Each row is where one point has got to under a steady rotation. How many ticks took it there?
The counts run from 0 to 1307.
[ -8  -5  -6   8   9   6  -5 -19 -14   1  -1  21  -8  -9   5   4   6  14
  11  -4  11  -5   2   7  -4 -13  10  -1  -2   5 -10  -9  -3   6 -16   7
   0  -5  -4  -1  -1   4   3  -6  -4   1 -12 -12   9 -14 -15  -2   5  -6
  -3 -11 -13  24  -8  14  -5   5  -4  -2  -6   0   2  15  -7  10  -1   2] | 615
[-13  -4   0  11  14  13  -7 -17  -6   9  -8  17  -4  -9   3   5   2   8
   9  -8   2  -7  -6  12  -2  -9  -5  11  -1  -5  -5   0  -1   9 -14  -1
  -5  -4  -7  12  -8  18   0 -10 -12  -1 -13  -9  -1  -2  -4  -6   3  -4
  -2   2  -6  18   6  10   2   3 -16   2 -10 -11   1  15  -9  17  -2  -1] | 559
[-16  -7  -2   2  11  13   0 -13 -10   7  -8  15  -8 -10   5   2   0  11
   3  -6  13  -4  -4   6  -1 -13   0  -3  -3   1  -3  -1  -3  12  -6   8
   0  -2 -12  10  -7  11   9 -11   0  -1 -13 -13   8  -8 -12  -6   9 -13
  -4  -5 -12  22  -2   8 -15   6  -9  -3  -3  -7   6  15  -5  16  -9   1] | 865
[ -7   0   1   6  13  13  -9 -20  -6  10   2  11  -2   1  -2   1   0   9
   7  -7  10 -15   5  18  -6 -13   0   9   1   1   0  -8   3  13  -8  -1
  -2   7   1   2 -12   7  -5  -6 -16  -9  -5  -8   0  -8  -4  -3  -3  -5
   3  -9  -8  27  -6  12  -9   6   3   0  -3 -10  -8  17  -5  16  -7   7] | 1024
[-17 -10  -2   7   9  11  -8 -11  -6  11  -8  15  -3  -6   4   5   1  13
  10 -13  10   0  -7  11   0 -10  -2   5   3  -4  -1  -1   6  14 -21   3
  -3  -3 -10   8  -1  17   3 -11 -10  -1 -15  -7   7  -8  -7  -5   5  -6
  -1  -2  -6  15   6  10  -9  -2 -12  -3  -9  -9   3  12 -14  17   0  -3] | 186
[ -7 -16   6   6   8   3   1 -15  -7   4  -5  18  -3  -8  -2   7  -3  16
   9  -6   3  -8  -3   9   1 -11   3   4   1  -6  -3  -2  -4  18 -17   7
   2   3  -6   6  -8  13  -2  -7 -11  -2 -14 -14  10  -9 -13  -3   4 -10
   0  -9  -5  20   0   6 -12   4  -7   3  -3  -6  -5   9 -14  20  -6   3] | 295
[-13  -9  -1   3  13  12 -13 -14 -12  14  -5  17  -8   4   2   0   2   6
  13  -4   7 -13   4  10  -9  -9  -3   8  -2   6   0   3  -4   9  -2  -4
  -9   1  -8  14 -16   8  -2  -3 -13  -7  -3 -17  -1  -5  -5  -1  -7  -5
   1  -2  -9  20  -6   6  -3   3  -4   8  -8  -9   1  16  -6  18   4   4] | 454
[-12  -9  -7  -1  11   1 -13 -12 -13  11  -3  20 -14   2   3  -2  -4   7
   8  -8  12  -9   1   0  -7 -10   3   2  -1   3  -6   2  -1  13 -10   7
 -12   6 -13  13 -10   2   4  -7 -14  -3  -7 -12   3  -8  -8  -4 -10 -13
   4  -9 -13  16  -4   5  -2  -1  -8   5 -11  -4   6  17 -11  12   1  -4] | 1076
[-11  -4  -7   3  11   7  -5 -21 -13   1   0  15 -10 -11   5  -2   0  10
   7  -5   6 -15   2   8  -2  -5   4   2   2  -5  -2  -6  -1  10 -23  11
   3   8  -1   7  -7  -3   1 -10  -6  -7 -10 -11   7 -12 -12   1   4 -15
   1  -2  -9  14  -5  14  -8  -2 -11   0  -2  -6   4  17 -16  11   1   9] | 985
[-13  -4  -6  -4  13   3  -9 -16 -12   7  -2  15 -11  -2   4  -5  -2  10
   7  -3   9 -14   1   5  -5  -7   3   4   1  -2  -4  -2   0  10 -16  10
  -2  11  -5   9 -11  -4   1 -10 -10  -8  -3 -13   3  -6  -8   0  -4 -15
   7  -6 -14  12  -7   9 -10  -5  -6   1  -5  -8   5  20 -13  17   1   8] | 595
[-12  -4   0   7  16  10  -8 -14  -5  12  -4  13 -11  -6   0   4   0   7
   9  -8   3 -13  -5  11  -6  -7  -2  12   0  -1  -6  -9  -1   9 -12   3
  -5  -2  -4  11 -11   9   1  -8 -19  -4  -4 -11   3  -7  -2  -5  -4  -8
   2 -10 -10  10  -1   5  -3   3 -14   4  -6 -17   6  22 -17  13  -2   7] | 84
[-12   1  -2   3  14  15 -13 -15  -4  13  -5  14  -7   7   1  -1  -3   7
   7 -11  12 -12   1  15  -8 -14  -4  11   0   0   2  -3   3  12  -7  -2
  -8   4  -6  12 -14  10   0  -7 -16  -7  -6  -9  -4  -2   1  -6  -4  -4
   2  -5 -10  20   0   8  -7   4  -2   2  -6 -16  -1  21  -6  18  -4   3] | 552
[-12 -12  -8   1  11   8 -13 -13 -14  15  -6  23  -7   4   8   3   6   6
  14  -9  11  -9  -2   5  -3 -13   5  -2   0   7  -3  -8  -6   9 -10   3
  -6   0  -2   5  -6   6   2  -5 -15  -3 -12 -14   2   0  -2  -1  -7  -4
   3 -11 -14  16  -2   1   0   1  -2   6 -12  -8   3  11 -13  16  -7   6] | 1187
[-10  -5   2   7  11  12   0 -15  -9   2  -7  14  -9 -11   1   5   2  14
   5  -9   9  -4  -2   9  -5 -10   1   4   1  -1  -4  -5  -1  12 -14   7
   0  -4  -8  10  -1   9   7 -11  -4  -1 -14 -10  10 -13 -15  -7   8 -10
  -5  -7  -9  20  -4  12 -13   8  -9  -6   0  -7   5  18  -9  15  -1   2] | 379
[-14  -6  -4   5  18  10  -4 -18 -10  10  -4  15  -4 -11   4   0   4  11
   9   9   6  -9  -4  12  -1  -6  -5   6  -1  -4 -10   3  -1   4 -12   2
   0  -3  -8   3  -9  10  -9  -5  -9  -7  -2 -18   4 -14  -9  -4   0 -12
   3   5  -9  20  -4  10  -6   3 -11   3  -9  -8   1  19  -4  14   3   5] | 350
[-14  -4  -2   7  13  18  -6 -16 -13  11  -4  13   0  -9   8  -2   3  10
  10   0  14  -4  -3  13   0 -10  -1   1   1   3  -2   0   7  12  -5   3
   3  -1  -8   1  -8  11  -2  -6  -2  -4  -7 -11   1 -14 -10  -6   3 -11
  -2   0  -8  32  -4  13 -12   4  -7  -4 -11  -4   4  14   3  13  -4   0] | 256
[-13  -1 -11   7  14   5  -7 -17  -4   9  -2  18  -3  -8   1   3  -1  15
  10   1  12  -5  -8  11   2 -17  -1   6  -2  -7 -14  -6   1   2 -24   1
   0  -9  -2  -3  -3  12  -5  -9  -6  -1  -3 -11   6 -12  -5  -1  -3  -8
   6  -4 -11  19  -1   9  -7   0  -9   1  -7 -14   3  19  -9  16  -4   8] | 336
[ -9 -11  -2   9  12   5  -3 -22  -7   6  -3  17   1  -2   1   3   3  16
  10   3   8 -10  -2  15   1 -12   0   4   1  -7  -8   2  -1   8 -17   0
   1   2  -3  -1  -4  12 -13  -4 -12  -7 -12 -19   5  -8 -10  -3  -5  -7
   6  -1  -7  22   0   8  -6   3  -6   2  -7  -2 -12  12  -9  20  -1   4] | 917
[-10  -3  -1   6   9  10  -3 -21 -11   5  -3  22  -3  -6   4   1  -5   8
   4 -10  11  -7  -5   5   0 -11   1   2   2  -1  -3  -1   2  19 -11   9
  -5  10 -10  10  -8   9   6 -14 -10   0 -19  -7   0  -6  -6  -9   6 -11
  -3  -3  -9  25   6  11  -5   2 -11  -5  -7  -4   0  11  -8  13  -9  -5] | 1266
[-10 -10  -3   8  10  -2  -7 -17 -14   7   2  21  -4  -9   5   3  -1  14
  11  -2   6  -8  -2   3  -2 -10   5   4  -1   3 -10   4  -3  12 -14  12
  -5   5 -10   4  -6   6   1  -6 -10   5  -5 -16   4 -10  -9   1  -3 -12
   4 -10 -13  22  -5  12  -3  -2  -7  -5 -13  -1   3   9  -8  16   2  -3] | 214
[-11  -3  -9  -4  14  12  -7 -16 -12   9  -1  15  -9  -2   3  -6  -4   5
   2  -6  14 -17   2   7  -3  -5   2  -2   2  -5   1  -3   1  10 -14   8
   1  13  -3   7 -14  -2   1 -11  -8 -12  -9 -11   4  -9  -7  -5   0 -18
   2  -2 -11  18  -6   8 -11   0  -7   6  -2  -7   5  19 -11  11  -8  10] | 498
[ -5  -8   0   5  14   9  -2 -22  -9   6   2  16  -2  -6   3   0   0   7
   2  -1   8 -16  -6  11   0  -5   2   2   3  -7  -6  -7   0  16 -13   8
   1  12  -1   3  -8   5  -6  -9 -15  -7 -14 -10   1  -9  -5 -10  -1 -14
   2  -7  -8  19   3   8  -3   1 -12  -2  -4  -4  -4  15 -14  12  -9   4] | 404
[-11 -12  -3  -1  12  15  -7 -17 -18  13  -2  19  -7   0   8  -3   0   4
   6  -8  12 -10  -1   6  -3  -5   3  -3   3   7   3  -4   2  19  -5   8
  -3  12  -6   7 -11   2   3  -7 -13  -7 -15 -10   1  -8  -8  -9  -3 -13
  -2  -8  -9  26  -1   5  -7   1  -6   4  -8  -1   5  11  -9   7  -8   1] | 882
[-10  -8  -2   3   9  10  -1  -9  -8   6  -8  19 -12  -6   0   3  -4   8
   6 -12  14  -3   1   3  -4 -13   2  -3  -4   0   0  -2  -4  13  -6   2
  -5  -3 -11  13  -8  12  10 -10  -4  -3 -17 -10   9 -11 -15  -7   6 -11
  -7  -6  -5  23  -3   7  -8   9  -6   4  -1  -7   5  14  -5  11  -8   0] | 382
[ -9   0 -13   8  13   2  -4 -22  -7   5  -3  21  -7  -6   3   6   3  14
   9  -3  10  -9  -8   7  -1 -18   5   4  -4  -4 -14  -6  -6   1 -20   7
  -4  -6  -2   3  -3   8   1 -11  -7   1  -9 -11   5  -8  -5  -2  -1  -7
   2  -8 -14  15  -1  10   0   1  -9  -2  -7 -11   4  16  -9  16  -6   6] | 710
[-10 -13  -5   2   7  11  -9 -11  -8  11  -7  20  -3   5  -2   0   2  12
  14  -6  13  -6   6  14  -3 -16   0  -1   0   4   2  -3  -2   7 -10  -7
  -6  -2  -5   4  -9  12  -5  -2 -11  -7 -13 -14   5  -8 -11  -2  -5  -2
  -1  -5  -3  27  -4   3  -7   7   5  13  -9  -5  -6   9  -6  18  -1   5] | 52
[-10  -6  -1  -2  15  12  -1 -16  -7   5  -3  12  -6  -7   2   0  -2   7
   1  -3   6 -15  -3  10  -3  -6   0  -1   4  -4  -1  -4   0  14 -10  10
   6   9  -3   9 -12   4   5 -12  -8  -8  -8 -10   4  -7  -8  -3   3 -15
   1  -8 -12  17  -4   8 -18   4  -9   0   2 -11   1  19 -11  16 -12  13] | 873
[-12  -4  -2   4  18   9 -10 -17  -9  10   0  13  -6  -4  -1   1   4  12
  11   5   7 -13   1  14  -5  -6  -1  12   1  -3 -12  -1   0   6 -12   2
  -1  -1  -5   2 -10   5  -9  -3 -13  -6   2 -16   3 -13  -7  -1  -8 -11
   8  -4  -9  18  -7  10  -5   1  -7   3  -8  -9  -2  21  -8  15   6   7] | 832
[ -9  -2   1   5  11  10  -4 -20  -4   4  -2  14   0   0  -3   2  -1  12
   7  -2   8 -16   4  19  -3 -13  -4   8   1  -5   1   0  -2   9 -12  -1
   0   7  -1   5 -14   9  -7  -8 -12  -9  -7 -12  -1  -6  -5   0   0  -6
   1  -2  -8  22  -5  12 -13   7   0   2  -2 -11  -9  15  -5  21  -6  10] | 541
[-16 -12  -5   0  13   2  -3 -15 -10   9  -5  20  -6  -9   5   2  -1  13
   5   2   9  -8 -10   4   3  -6  -2   1   2  -9 -11   6  -1  12 -16   7
   0   1 -12   7  -6   9  -1  -9  -8  -3  -8 -16   6  -8  -9  -6   1 -18
   5   2 -10  12   0   8  -8  -2 -17   0 -10  -8   5  16 -12  18  -1   1] | 586
[-11  -3   1   5  12  16 -11 -12  -6  12   0  14  -1   2   0  -1  -6   7
   8 -12  14  -9   4  14  -5 -12   0   4   0   5   5  -5   6  14  -5  -2
  -4   3  -7   5 -16  12   0  -7 -11  -6  -7  -5  -1  -9  -3  -5  -1  -7
  -1  -8  -4  32  -5   8 -12   6   0   4  -6 -11   0  14   0  15  -7   2] | 163
[-10 -10   2   7  13  13   0 -15  -7   4  -9  15  -9  -6  -2   4   4  12
   5  -7   7  -8  -4  11  -4  -8  -1   6   3  -9  -3  -1   1  12 -19   2
  -2   0  -7  13  -2  13  -3  -9 -11  -8 -22 -12   6 -10 -15 -12   4 -10
  -3   2  -4  15   2  10  -5   6 -15   1   0  -3  -3  18 -14  14   1   0] | 281
[-13  -8   0   9  12  14 -10 -10  -8  15  -7  16  -8  -1   1   2  -2   6
  11 -13  13  -1  -2  10  -3 -10  -1   6   1   1   0  -4   5  13 -14  -4
  -8  -3 -10  10  -7  17   1  -6 -12  -5 -16  -5   5 -13 -10 -13  -1  -6
  -6  -4   0  23   3   6  -2   5  -8   6  -9  -7   4  14  -7   6  -1  -6] | 659
[-16 -11  -1   1  15  14  -9  -8 -10  18 -12  16  -9  -1   6   3   5   5
  10  -7  10  -6  -5   9  -8 -11  -1   3   1   7  -3  -5  -3   8  -3  -3
  -6  -7  -7  12  -8  12   3  -5 -14  -5  -7 -14   3  -2  -3  -7  -4  -7
   0  -8 -12  16  -1  -1  -7   5  -6   8  -7 -12   8  19 -12  15  -3   4] | 952
[-16  -9  -2   4  11   6  -4 -12 -12   8   0  18  -5 -17   6  -1  -1   9
  10  -1   6  -9  -6   5   2  -4   3   1   0   1  -7   3   1  16 -16  11
   4   4 -10   4 -11   5   3 -10  -6   1  -6 -10   7 -16 -11  -1   4 -18
   0  -5  -7  22  -4  13 -10  -3 -12   0  -9  -6   9  12 -10  10  -1   3] | 974
